Each path below is one point turned by a fixed rotation once a step. After each direction that follows a path, write how fast that rotation turns it, in degrees each step (0 if it stays still).
Each turn is a multiple of 5 degrees from 10 to 175, or 0.
Each row of a path follows its step; steps can be skipped.
path 1
step 0: [ -2  -5   9   0  -2  -8  -5  -6   0   1   5  -2  11  -1  -1  -3   0  -5
 -13 -14   2 -10  -5  -4   8   0  -7  -4  -3  -8  -2   8   8  -6   3 -10
   9  -9  -1   3 -10   1   0 -15   9   1  -6  -9   5   4   4  -2   8  -1
   0   0   4   0   6   1   0   3]
step 1: [  9   7  -2   4  -9   2  -3  -3  -6   4  -2  -6   3   5  -5  -9   1  -3
  -8  -1  12   4   4   7   9   2 -10   4   4   0  -4   0   8  -9   1  -6
  -3  -5  -1   0   9  -5  -2   6  -3   4 -11   1  -7   2   0  -6  -6   9
 -11   2   6 -15   1  -1   4  14]
step 2: [  5  -3  -3  -3   0  -8  -1   4   8   0  -2   3   6 -11   2   0  11  -6
  -3   1  -3  -5  -9  -9   2  -1  -3  -3   9  -7  12   4   8 -14  -9  -3
  -6 -10  -5   2   3 -11  -8   5   9  -7   1  -5   5   6   1   0 -14   2
   2   6   3  -1  -1   1   1   5]
step 4: [ -8  17  -2   5  -9  -9  -9   2   2  -2   1 -11  17   7   0   2  -2   4
  -3  -4  -2 -13   1 -10   4  -2   1   0   7   0  10  -1   7   6  -3   2
  -5  -4  -4  -1   5   2  -1   5   1   3   1  -1   2   4  -2  -6   7   1
   8  14   7  -4  -3   1   2   8]
step 7: [  2  -1   3  -6   0   2  -5  -6  12   3   9   7   3   1   1  10  -5   2
  -6  -4   1   4   4  -8   2   5   7 -11   1  -3   7   8  13  -2  -8   0
   1   5   9  -7   1   4   0  -4   5   1   0  14   1  10  -5  -3  -2   6
   3   2   0   6   9  -9  10  12]
step 8: [ 10   4  13   0 -11  -5  -3 -10  -7  -8  -1   6   4  17  -4   3   0 -10
  -5   6   5  -3   2  -8  -3   0   6   0  -1   5   8   0  -8  -3  -1   4
 -11   5  -6  -4   5   1   2 -13   5  -4  -4   3  -3  -5  -7 -12  -5  -5
  -2   5  -1  -7  -1   2   2   3]
step 9: [  1   1   5  -4   7  -3  -1 -14   8  -5 -11  -2  -7   8   4   4 -12   6
 -16  -4   1  -3   4  -3  -5  -8   3   6   8   1   4  -2   9  -8   0   3
   0  -9  -2  10  -8  -2   6  -3   9  -5  -2  -8   2  11   3  -2  -1  -4
   0   8   3   5   2  -8   1   7]
step 10: [  9   2   0   2  -4 -10  -2  -7   8   7   1  12  -7   8 -11   4 -10  -1
  -9   2   9   6  -6   1   5  -1  -4  -2   0  10   2   5   5  -2   3  -7
   2   8   4   0   4   4 -11  -1   0   1  -4 -10  -5   2  -5  -4  -2   7
  -5  13   7  -7   1  -5   2 -13]
step 13: [ -1   9  -2   5   0  -5  10  -1   3  -8   3   4   1  -9   2   6  -7  -5
  -3   5   6 -17  -1   6  -1  -2  -8   3  13  -4   7   4   5   7  -1  -1
  -5 -10   6 -10   3  -3   4  -9   4  -6  -6 -10   5   2  -8  -2  -1  -7
  -1  11  -5  -7  -5   3   8  -3]
step 14: [  1   5   7  -1   7 -10  -4  -5   1   2   5   7  -2  -2   3   7  -4   3
 -11   5   7 -11  -3  12  -1  -3  -6   0   1   0  -4  -6  13  -4   5  -5
   1   6  -5  10   7  -6 -11   6   3  18   4   2   3  -1 -10  -6   4  -3
   4  -4  -4   3  -1  -3  10   8]
step 15: [  6  16   4  -2  -2  -4  -5   2   2  -1  -8  -3   2  -2 -10  -9   2  -8
   5   4   2 -11   0 -16  -6  13  -4   1  -3   0  -5   3  10   9   4  -3
  -2  -5   4   3   4  -1 -11  -7   2   0   1 -10   0  -5  -9  -7  -2  -3
  -8   1   8   6   4  -5  10  -1]
Speeds:
[-1 -2  1 -1  1  0 -1 -4 -1  0 -1  3 -2  1 -1  0 -1  0 -2 -3  1  3 -1  0
  2  1 -1  0  0 -2  2  3 -1  1  0  1 -1  0 -1  0  1 -2  4  0  1 -1  2 -3
 -1 -2  3 -1  0  2 -2 -1  1 -2  1 -1 -2  0]	35
[-2  0 -1  2 -2  1 -2 -2  1 -1  2  1  2  1  0 -2  0 -4 -1  2  1  0 -1  0
  1 -2  2 -3 -2  1 -2  2  1  1  2  0  0 -1  1 -3  1  2  1  2  1  4  3  0
  0  1 -1 -1  2 -1  1 -2  2  2  4  2  0  0]	100
[-1  1  0  0 -2 -3  4  2  0 -1 -4 -2  0  1 -1 -1  2  0  1  2  3  0 -1  0
 -1 -1  0 -1 -1 -1  1  0 -1  3 -1  1 -2  1 -3 -1  0  2  0 -1 -2 -1  1  0
 -2 -2 -3 -1 -1  3 -5  3  1 -1  1  1 -1  0]	160
[ 1 -1 -4  0  1  1  0 -1  1 -2 -3  3  5  0 -3  0 -2  1  1  2 -1 -3 -1 -1
 -1  0  0  0  2 -1  1 -1 -3  1 -2 -2  2 -2  0  0  1 -1  1  0 -2 -1 -2  0
  3 -2  2 -2  0  0  0  1  1  2  1  1 -1  1]	160
path 2
step 0: [ -3  -3  -6  -3  -8   2  -9   5   6   4   1 -12  -3   5  -5  -1  -1   1
  -7  -6   1   3  -8   4   0   6  -3  -7   4  13  -1  11   3   5  -8 -11
   0  -4   9  -2   0 -11   7   1  -1   2  -6  -3  -5  -1   0 -12  -5   4
   6   0 -15  -8  -3  15  -3  10]
step 1: [-13  -1  -2  -9 -10   1  -7   0   7  11   8  14   0  -3  -9   3  10   0
  -4  -3   9   2  -8   1   0   6   0  -4   4   2  -5  -1   4   0   3  -5
  14   8  -4   4  -3   8  -6   0  -5  12   1   1  -6   0  -3 -13  -1   0
   6 -13   3  -5  -2   0  -4   8]
step 4: [ -2  -1  -4  11  -2   7   0   0   9   5   5  -6  -5   7   0   0  12   5
  -7   1   2   4  -2   5  -5  11   9   2  -1  11  -7   3   1   1  -7  11
   5   8  -2  -4  -4   0   9   4   4   1 -12 -16  -6 -11  -4  -2  -5   1
   0 -10   7  -2  -6   9  -8  -2]
step 7: [ -8  -2  -5   3  -9   3   8  -2   5  17   0  -2 -14  -1   4  -6   1  -5
  -1   2  16  -2   3   2   2   6   5 -10   8   3   1  -5   9  -3  -5  -1
   1   8   3  -4  -1  -3  -8   8  -5  -5  -2   5 -10  -2   2 -11   1  13
   0  -4  -1  -4  -4  -4  -8  12]
step 8: [ -6   1  -1  -2  -1  18   0   0   5  16   8  -6   2   1  -5   5  -1  -4
   1 -15  13   6 -13   8  -2   5  -4   4 -11   8   1   1   7   6  -5   3
  -3  -4   5  -5   2  -6   3  -7   0   0   0  -3  -2  -2 -12 -14  -8   1
   5  -4   3   8  -2  -1  -1   2]
step 10: [ -5  -1  -3  -6  -6   2   5   4  13   7  19  -5  -6   5  -1   7   1   0
 -20   0   6  11   2   0   9   8  -8   4   7   0 -13   3   2  -2   0   2
   6  -1   0  -2  -3  -9   1  -5  -1   7  -4  -4  -6   2 -12  -8  -3  -3
   7  -6   4   1  -3   1  -3  -1]
step 11: [  7   1  -1   0  -5  -1  -6  -2   7  13  -9  11   3   2   3  -5  -8  -5
 -13 -11   5  -9  -9   0   0   2  -2   3   6   6  -4  -6  -2  -6  -9  13
   8  -1   3  -6  -3   2  -8   7  -2   4 -13   1  -8  -1  -7  -9   1   1
   4  -5  12  -2   2   7  -6   2]
step 12: [ -4  -7  -1   0  -6  -2  -7   3   7   6   8  -1  -5   2   6  12   0  -6
  -2  -9   2   6  -6   4   7   2   2   0   4   8  -4   2  -1 -17 -11   2
   1   2  -8   0   6 -10  13  -9  -8  -1 -10 -13   6  -2   0  -8  -5   2
  -6   6  12  -3   2   4  -3   4]
step 13: [ -4  -5  -9   3  -3  -7   3  -2  17  12  -1   1  -2   3  -1 -13  -1   1
  -5 -12   2   3   7  -5   1   2   6  -3   1   7  -7  -4  -7   5  -3  -8
   2   8   6  -1   5  -1   0   6  -3   7  -1  -8  -9  -9  -1  -2 -11  11
   0   1  11  -8  -6  14  -4   4]
step 14: [-12   3   0  -7 -12   3   4  -4   7  16   6  -7   2  -1   7   6   4  -9
  -1  -6  -1   0  -3   6  -4   3   8  -3  -5   0 -14   1   6   9 -18   1
   4   0 -11   1   3   5   0 -10   3   4  -9  -4  -9   1   2  -4  -7  -6
  -2   0   8   0   2  -3  -4   8]
step 15: [  9  -2  -4   5   0  -2   1  -4   8  21   5   3   0  -8   7  -2   2   0
 -12  -9   4  -5  -1   5  -3  -2   7  11  -2  12  -5  -4  -4   0  -2  -1
  -2   3  -4   0   8  -9  -1   2  -4  -5   9   1  -4   2  12 -12   0   5
   7   4  -2   7  -6   3   0  15]
Speeds:
[ 3  2  1  2  5  0  0  0  2  1  1  0  2  3  2  2  2  2 -2  4 -1 -2  0  2
 -1  1 -1  3  3  0 -3  1 -2  3 -2  0  1 -2  1  2 -2  1  2 -1  1 -2  0  1
 -1  1  0 -1  0  1  1  1 -1  1  1 -2  0  0]	65
[ 0  0  0  0 -1  0 -5  3  0  0  2  1  0  3  3  1  1  2  0 -2 -2 -3  2  1
  3  1  1 -1  0 -1 -1  0 -1  0  1  0 -3 -2  1  1  1 -4 -1  1 -2  0  2 -2
  3 -1  2  1  1  2 -2  2 -3 -1  0  1  1  1]	115
